One turn moves every row onto another: examples first, then more rows asked
q503: [-18 -18   2   3   1  12  13 -33 -10   3 -12  43  44  25 -11  -4  16  50
  10]
q692: [-20  -7  -8  -3  -9   3  22 -15  -2   5 -12  13  45  29  -2  -6   8  47
  29]
q139: [-11   5 -15  31  -3   9   5   0  -7  19  25  50  31  18  36 -15 -24  33
  34]
q464: [  4  -2  20  16 -13 -10 -36 -29 -28 -47   6  17  36 -13  33 -32 -17  32
  -6]
q805: [-33 -12  -4   4   1  14  20 -21   7 -15  -6  54  37  35  -8 -16  -7  27
  19]
q387: [  3  -6  -4  31  -1  16   6 -27 -12   1   6  64  58  34   2 -18   6  59
   9]
q461: [  3  21 -16  12 -19   4  14 -37   7 -25  19  51  58  26  -1 -25   7  62
  20]
q6: [ -6  -3  14  26 -12 -13 -32  -8 -28 -36   0  14  33  -5  38 -34 -30  13
   0]
q240: [  1  14  12  14 -14 -16 -21 -17 -14 -40   3 -10  30 -17  45 -14  -8  23
 -12]
q905: [  0   3 -24  36 -10   2  17  -1  -9   7  14  40  55  40  10 -24 -14  38
  36]
q670: [  2 -11  11  28   2  17  -7 -32 -18  12  18  63  38   8  24 -10   3  65
  13]
q790: [  4  -8  21  24 -11 -14 -40 -16 -36 -32   6  18  39  -8  34 -30 -20  24
  -4]
q216: [ -9   4  18  23  -3  -6 -23  -8 -15 -35   2   6  28  -4  46 -13 -22   7
 -22]
q680: [ -2   9  20  13 -24 -12 -30 -20 -21 -49   0   0  36 -13  35 -29 -15  29
  -4]
q878: [-14  -9 -23  -5  -5 -13  13 -19  -3   6   5  38  47  22   1 -22  -4  37
  45]
q588: [ -7  24   1  10 -25  16  23 -17  10 -21   1  -3  32  15  24   3   5  67
  19]
q577: [ -9  -1  20  17 -15  -2 -26  -8 -25 -42  -5   1  37   2  40 -24 -28  16
  -7]
q11: [-19  11 -10  26 -17  25  27  -3  11 -26   5  39  49  50  10 -16 -12  29
  17]
q274: [ -2  21   0   3 -15  15   6 -48   9 -31  25  50  32   1  19 -15   6  67
  19]
q276: [-28  12   6  32  -9  35  23   2  12 -13   3  32  21  29  31   4 -24  28
  11]
q745: [ -4   4   6  23  -1 -19 -29  -8 -20 -24  13  19  31 -10  47 -25 -27   4
  -7]
q316: [  9  -3  15  23   2 -21 -36 -20 -29 -20   8  19  37 -16  41 -18 -11  21
 -18]
q536: [-22   5 -16 -11 -10  -1  21 -34  19 -27   5  42  42  19 -10 -25  -3  39
  33]
q346: [ -4  14  -3  18 -26  17  25 -17   4 -20  -3  12  51  37   2  -8  10  64
  12]
q367: [  3   8  15  11  -4 -15 -30 -33 -13 -48  13  19  32 -21  43 -25  -7  23
 -16]

q274 turns into q588
q577 turns into q6
q387 turns into q461
Now find these:
q745 turns into q316
q536 turns into q692

One turn moves every row onto another: examples first, then more rows asked
q858: [-53  -2   2  20 -41  -8  -1  19   6   6 -26  -4  46  13   8   1 -22 -13
 -31   1  18 -13 -13 -23  13  32 -15  20  42  29 -51   5 -22]
q439: [-30  -1  -2  17 -46  -6   6  24  26 -25 -27 -46  48   8   5 -44 -20  -3
   3  -5  -2  21   1 -35  16  36   0  -7  21  55 -11  -2 -19]
q350: [-41 -42 -16  20 -58  41  10  36  26 -31 -14  22  31  10   9   0   4  -3
  14  40 -17  18   5 -11  18   5  12  19   7  46 -35 -10  19]
q789: [-45 -14 -22  -1 -41  44 -18  44  16 -29 -23  -8  41   2  -1  37 -14 -17
 -14  29  11  -2 -25 -26  10  23 -13   8  10  14 -40  -4  -7]
q108: [-18   4 -27 -13 -14  32   1  23  22 -23 -39 -32  68 -23  -8 -14 -10  -6
  14  14  -7  12 -29 -12  35  33  17   5   4  18 -20  -2 -23]
q940: [-46   3   6  12 -12  -3  17   9  20  31 -40  23  56  29  12 -16 -29  17
  12  -3 -17  -2 -20   6  40  22   3  29  -1  10 -53  -3   0]
q552: [-28   0  -4  18  -1  -8  11  49  -9   8 -41 -15  37  -5 -11  17   9  32
  23  -1 -17   1   8 -20  24  33  11 -21  11  18 -11  -2  12]
q442: [-26  -8   4  26 -49  -5   5  15  25 -28 -16 -48  48  14  10 -40 -30 -11
   4  -9  -6  16  -8 -27  14  41   7  -3  28  47 -11  -7 -14]
q760: [-55   3  12   9 -17  -3  12  12  28  31 -38  24  51  25   6 -15 -32  17
   7   6 -14   0 -15  11  36  31  -5  35  -3  10 -47  -7  -4]
q545: [-43 -16   7  21 -48  10  -5  35  39 -16 -19  -7  37  51   9 -33 -25  21
  14   7 -28  20   1 -21  14  29 -10  10 -26  35 -30  -8  22]
q395: [-48  -9 -26  -6 -25  36 -19  58  20 -19 -19   3  43  -1   0  30 -15 -21
 -15  33   8   1 -20 -25  14  33 -14   7   8  21 -45 -12  -4]
q10: [ -8 -59  18   8 -12  -3  -4  23  22  25 -16  -4   8   3   9  10 -14  12
  -2  22   1   2  -4  19  17  26  -5  -9  37  51 -25  -9  -9]
q997: [-35 -44  24   6 -23  17 -14  41  26  27 -50  -4  31 -16   0  13 -41  33
   0   8 -13  -6  -1   5  26  21  10 -12  26  13 -18  -1  19]
q570: [ -5 -41  22  10 -15   6 -10  72  25  -5  -9   1  44   5  16 -18  14 -21
   9  -1 -16 -15 -25   2   2  41  10 -11  24  55 -40 -18   5]
q140: [-52   2  11  11 -23   2  18   4  21  23 -41  25  52  30  10 -11 -25  20
   5   1 -10  -9 -14   9  29  25  -5  39   2   7 -50  -4   1]
q553: [-47 -17 -23   0 -27  35 -22  47  11 -25 -31   7  43   5  -5  34 -20 -23
 -16  27  15  -1 -24 -25  18  19  -9   5  12  13 -46  -5  -9]
q591: [-57   2  -2  16 -35 -10  10  31  13  19 -33   0  47   6  13   1 -26 -17
 -27   7  24 -12  -7 -19  17  39 -18  23  48  42 -47  -2 -23]
q729: [-31 -18 -22   5 -16  30  31  16  31   4 -37  21  58 -15  13 -24   1  -3
  28  31 -20   8 -15  11  52   9  32  29  13  40 -38  -1  -3]
q644: [-21  -9  22  -8 -12  11  -6  33  -1   7 -32   6  22 -22  14   5   8   3
  -1 -16 -18  12   7  10  20  27  19 -14  45  35 -17   3  26]
q205: [-12 -42  10  -8  -5 -26   1  31 -18   8 -20 -16  36  18   3 -16  19  13
  21  19  -2  17   6 -21  26  43  18 -10  13  50 -35   2   3]
q261: [-27   2   2  20 -45  -6   5  12  29 -23 -19 -45  54   8   8 -46 -20  -3
  -2  -9  -9  12 -14 -30  20  39   3  -2  24  46 -18   5 -23]
q40: [-49 -18 -25  -5 -32  38 -21  46  13 -27 -28  -2  42  -5 -10  31 -13 -19
 -10  31  17   6 -17 -31  14  23  -5  14  11  22 -47  -6  -6]
q800: [ -9 -44  12   1  -4 -18   2  36 -15   9 -22 -20  31  18   5 -18  22  10
  21  21 -10  18   6 -18  28  40  17 -16  16  53 -39   6   0]
q954: [-47 -18  16  31 -54  11   1  20  40 -21 -16  -6  37  44   9 -28 -27  21
  20   1 -31  19   1  -9  16  28 -10  15 -15  29 -26 -17  24]
q224: [-18 -35   4  39  -9   7  12  73  38  12 -22  -5  32   4 -11  14 -15  18
  15   8 -10 -29 -26  -1  12  30 -15 -14   8  32 -16 -25 -14]
q41: [-24 -55  15   4 -23  -1 -18  67  13  12 -40 -20  69  11 -10 -16  -7  20
  27  22 -13 -18 -14 -26  24  39  29 -11   2  30 -37  -8  18]
q807: [-17 -18 -21   6 -23  29  36  11  17   0 -35  15  64 -18  12 -29  -5   0
  29  23 -17  12 -14  14  48  11  37  19  18  36 -36  -5  -4]
q211: [-14  -4 -28  -6 -14  27  -3  20  29 -29 -30 -32  65 -15  -6 -14 -21 -13
  14  20 -15  18 -31 -17  38  36  26 -10   2  15 -14 -10 -19]
q980: [-62   4   3  14 -32  -9   1  26  11   4 -31  -9  43  17   6  -3 -24 -18
 -23  -4  23 -11  -9 -34  22  29 -13  21  39  36 -59   6 -19]
q941: [-57   2   8  17 -17   0  18  16  29  24 -37  20  54  30  12 -24 -24  12
  16  -3 -13  -8 -14   4  39  22  -3  39  -2  18 -61   0   2]
q414: [-37 -49 -18  25 -58  42   9  41  14 -31 -18  26  33  17  12   2  -3  -1
   7  33  -5  16  -4  -8  13   4  11  18  14  50 -45  -8  19]
q825: [-10 -59  15   7  -9  -1  -2  26  23  23 -15  -2   8   3  12   3 -20  11
  -7  17   1   7  -6  16  17  29 -15  -6  32  47 -26  -8 -17]
q793: [-13 -37   1  37  -9   7   6  67  35  14 -25  -9  34   5 -11  19 -11  17
  14  12 -16 -32 -20   1   7  29 -14 -20  13  31 -21 -32  -6]
q65: [-25  -6   3  23  -3  -3  12  50  -5   7 -50 -13  34   0 -15  13  11  31
  27  -2 -17  -5  12 -19  28  33   9 -24  11  19 -15  -3  13]
q45: [-36  -2   1  21 -43  -6   1  14  40 -24 -18 -45  54   5   8 -42 -32 -12
  -3  -8  -9  14   0 -27  18  38  -4  -4  27  43 -14  -6 -20]
q291: [-37 -23  11  35 -53  14  -6  26  34 -21 -13  -4  35  53   8 -24 -30  21
  18   1 -27  18  -8 -14  14  24  -6  12 -17  24 -27 -15  19]
q908: [-21   7 -20 -13 -12  31  -4  28  32 -30 -38 -26  57 -25 -13 -17 -16  -8
  12  16 -15  24 -22 -12  34  38  20  -6  -4  18 -11  -9 -20]
q306: [-57   1  -1  16 -33  -6   6  22   3  13 -37  -4  46  13  13  -1 -29 -20
 -20 -10  23 -10 -12 -24  19  24 -13  17  43  35 -54   9 -20]
q520: [-33 -24  10  27 -49  12   4  19  40 -24 -22 -15  41  51  13 -33 -26  27
  19   2 -30  10  -6 -12   9  26  -9  11 -18  30 -31  -8  17]
q589: [-42 -45 -17  17 -59  40  13  50  24 -25 -15  18  36  15  23  -5  -1  -1
  11  40  -8  12  -2 -13  12   7   6  17   9  60 -45  -6  24]
q568: [-20  -1 -30 -10  -9  30  -5  22  33 -27 -34 -31  66 -25  -6 -13 -22 -15
  16  24  -8  17 -26 -10  39  35  12   1   6  23 -21  -6 -23]
q525: [-32 -14  -9   4 -27  25  32  16  22   6 -42  18  60 -21  12 -30  -3   4
  24  27 -12  16  -8  18  44  15  36  27  21  43 -29   0  -6]
q625: [-14 -15  27   0 -12   7  -9  31   0   5 -32   7  23 -15  12  -1  15   1
   1 -15 -16   8   9  11  21  33  21 -16  46  33 -21   5  24]
q171: [ -2 -41  23  16 -15   7 -14  68  19   4  -9  -4  40   4  17 -16  10 -20
   8   2 -17 -16 -23   2   5  36   8 -17  27  58 -45 -22   4]
q344: [-36 -42 -17  19 -61  43   8  36  24 -34  -8  16  35  11  19  -7   3   3
   6  42 -17  15 -12  -3  15   5   7  15  10  52 -41  -1  22]
q368: [-27 -43  20   3 -24  17 -18  39  26  27 -57  -9  33 -11  -5  20 -34  34
   2   8 -13  -9  -2   3  27  23  12 -13  31  13 -19  -4  19]
q818: [-27 -17 -14   1 -22  29  29   6  17   2 -37  24  58 -15  12 -25   5   2
  19  26 -17   7 -22  14  44  11  34  30  20  37 -39   6  -1]
q305: [-23 -53  22   7 -19   0 -16  73  13  16 -40 -31  69  11  -4 -14  -7  17
  28  22 -20 -15 -17 -28  21  34  22 -16   2  31 -45  -7  16]

q789 turns into q818
q553 turns into q807
q41 turns into q825
Now find these:
q545 turns into q591
q40 turns into q729

